128 stands for zero in the data rows.
Here are some rows, each followed by its group. Groups can overlap.
[102, 126, 184, 203, 114, 123, 162, 166, 113, 101, 136, 129] A
[93, 104, 129, 117, 154, 126, 97, 101, 109, 96, 91, 105] B
[104, 152, 173, 194, 115, 125, 184, 182, 113, 104, 133, 152] A
[184, 190, 127, 143, 131, 132, 162, 171, 191, 221, 81, 193] B
[105, 189, 154, 168, 118, 124, 191, 199, 160, 144, 123, 190] A
[94, 108, 122, 110, 151, 128, 93, 100, 112, 99, 94, 103] B
[144, 148, 87, 85, 120, 125, 186, 93, 119, 109, 182, 103] C
[89, 104, 177, 191, 148, 125, 101, 194, 110, 149, 88, 174] B
[121, 101, 192, 167, 117, 122, 95, 97, 106, 107, 173, 100] A
[98, 104, 174, 161, 153, 117, 93, 155, 111, 95, 93, 110] B
[93, 104, 159, 151, 161, 123, 98, 129, 113, 100, 91, 105] B
[89, 99, 163, 154, 161, 122, 92, 142, 116, 96, 91, 108] B
[148, 106, 83, 77, 114, 125, 163, 94, 113, 112, 204, 109] C
[94, 105, 135, 133, 164, 126, 96, 109, 111, 103, 95, 106] B
[99, 103, 105, 107, 139, 125, 95, 101, 117, 101, 91, 103] B
[103, 114, 187, 202, 113, 124, 155, 160, 114, 110, 146, 115] A
[119, 107, 116, 105, 113, 127, 99, 98, 109, 102, 116, 100] A
[131, 166, 84, 83, 113, 125, 199, 96, 128, 111, 179, 108] C
[89, 106, 94, 90, 129, 120, 97, 98, 111, 104, 86, 107] B
[136, 162, 86, 81, 114, 118, 192, 94, 130, 111, 181, 104] C
[109, 105, 198, 181, 116, 127, 94, 104, 112, 98, 173, 102] A
[92, 105, 126, 121, 156, 122, 93, 96, 115, 98, 91, 104] B
[94, 107, 98, 92, 131, 118, 101, 100, 113, 101, 92, 105] B
[201, 209, 123, 133, 127, 168, 149, 159, 208, 227, 85, 181] B
[95, 104, 90, 81, 125, 126, 94, 93, 109, 99, 87, 106] B
[95, 102, 145, 140, 169, 129, 97, 119, 113, 101, 92, 102] B
[167, 103, 85, 81, 126, 124, 98, 101, 114, 138, 149, 110] C
[145, 112, 80, 86, 121, 126, 162, 99, 113, 114, 203, 105] C
[173, 102, 84, 88, 120, 120, 108, 103, 108, 118, 191, 107] C
[110, 108, 195, 174, 119, 126, 101, 101, 112, 100, 179, 101] A
[128, 137, 152, 169, 133, 122, 112, 206, 130, 193, 86, 217] B
[88, 99, 198, 178, 148, 122, 99, 174, 107, 110, 88, 145] B
[106, 102, 202, 203, 118, 119, 141, 147, 108, 101, 156, 102] A
[93, 104, 183, 166, 159, 124, 96, 162, 109, 97, 86, 115] B
[191, 103, 86, 83, 113, 128, 100, 95, 110, 123, 179, 103] C
[140, 114, 80, 81, 115, 125, 97, 97, 115, 137, 124, 107] C
[91, 104, 128, 127, 162, 125, 95, 98, 107, 104, 89, 103] B
[123, 98, 120, 112, 118, 123, 95, 104, 111, 102, 123, 100] A
[108, 105, 203, 184, 118, 126, 109, 114, 113, 101, 168, 100] A
[161, 167, 144, 148, 137, 126, 149, 182, 163, 215, 80, 211] B
[93, 99, 108, 103, 141, 127, 95, 98, 118, 96, 95, 104] B
[128, 215, 81, 82, 116, 169, 230, 95, 195, 101, 139, 100] C
[123, 108, 128, 120, 114, 126, 102, 96, 108, 101, 131, 99] A
[168, 105, 80, 79, 123, 124, 121, 96, 118, 124, 193, 107] C
[121, 105, 169, 153, 115, 114, 94, 96, 111, 100, 160, 105] A
[189, 196, 126, 137, 130, 145, 155, 160, 195, 231, 80, 189] B
[107, 107, 203, 201, 116, 130, 142, 152, 108, 99, 150, 104] A
[125, 185, 79, 83, 117, 133, 215, 98, 165, 108, 151, 98] C
[114, 209, 143, 157, 114, 141, 174, 203, 191, 167, 116, 212] A
[94, 102, 96, 96, 129, 122, 97, 94, 111, 105, 87, 103] B
[115, 99, 176, 157, 112, 121, 98, 97, 115, 101, 170, 97] A
[153, 108, 83, 84, 117, 120, 156, 94, 107, 115, 204, 104] C
[118, 100, 162, 145, 114, 129, 90, 97, 114, 95, 158, 98] A
[180, 100, 79, 82, 117, 121, 95, 99, 109, 127, 183, 101] C
[177, 101, 85, 86, 116, 123, 105, 94, 107, 124, 189, 104] C
[129, 185, 82, 84, 116, 126, 213, 96, 164, 108, 153, 109] C
[93, 96, 191, 177, 149, 117, 100, 184, 110, 115, 89, 150] B
[176, 102, 77, 82, 113, 128, 98, 95, 110, 128, 179, 108] C
[95, 104, 112, 108, 145, 118, 95, 95, 119, 100, 93, 108] B
[140, 145, 148, 167, 130, 124, 124, 198, 146, 196, 86, 214] B
[90, 101, 153, 143, 172, 123, 98, 130, 113, 101, 87, 108] B
Group C spreads out most along one direction. Which other group's direction of most spread is closest to that one?
A
Which group is second nearest to each row below, going by the distance to the centre of the group?
[206, 214, 121, 132, 123, 171, 153, 157, 209, 233, 86, 173] >> C
[146, 106, 81, 83, 123, 121, 100, 90, 115, 131, 131, 105] >> B
[120, 98, 107, 100, 113, 120, 99, 97, 110, 101, 108, 107] >> C
[122, 99, 128, 119, 112, 124, 97, 98, 113, 104, 121, 106] >> A
[97, 98, 194, 181, 156, 120, 96, 183, 113, 112, 87, 140] >> A
Which other group has its centre nearest to the centre of group B?
A
Which group is nearest to each row below, going by the distance to the centre of the group?
[165, 105, 80, 83, 123, 122, 125, 94, 113, 124, 196, 103] >> C
[122, 208, 78, 80, 116, 165, 231, 94, 189, 108, 142, 101] >> C
[153, 161, 140, 162, 136, 124, 142, 186, 154, 208, 84, 217] >> B
[153, 167, 141, 155, 131, 128, 143, 180, 160, 212, 84, 216] >> B
[114, 130, 154, 173, 137, 125, 105, 210, 126, 185, 89, 205] >> B
[134, 158, 79, 82, 115, 123, 199, 97, 136, 118, 170, 102] >> C
[125, 97, 148, 138, 118, 125, 93, 101, 115, 101, 144, 107] >> A
Which group is second nearest to each row below, going by the distance to the group's nearest row?
[157, 163, 146, 158, 135, 127, 139, 191, 164, 203, 88, 209] >> A
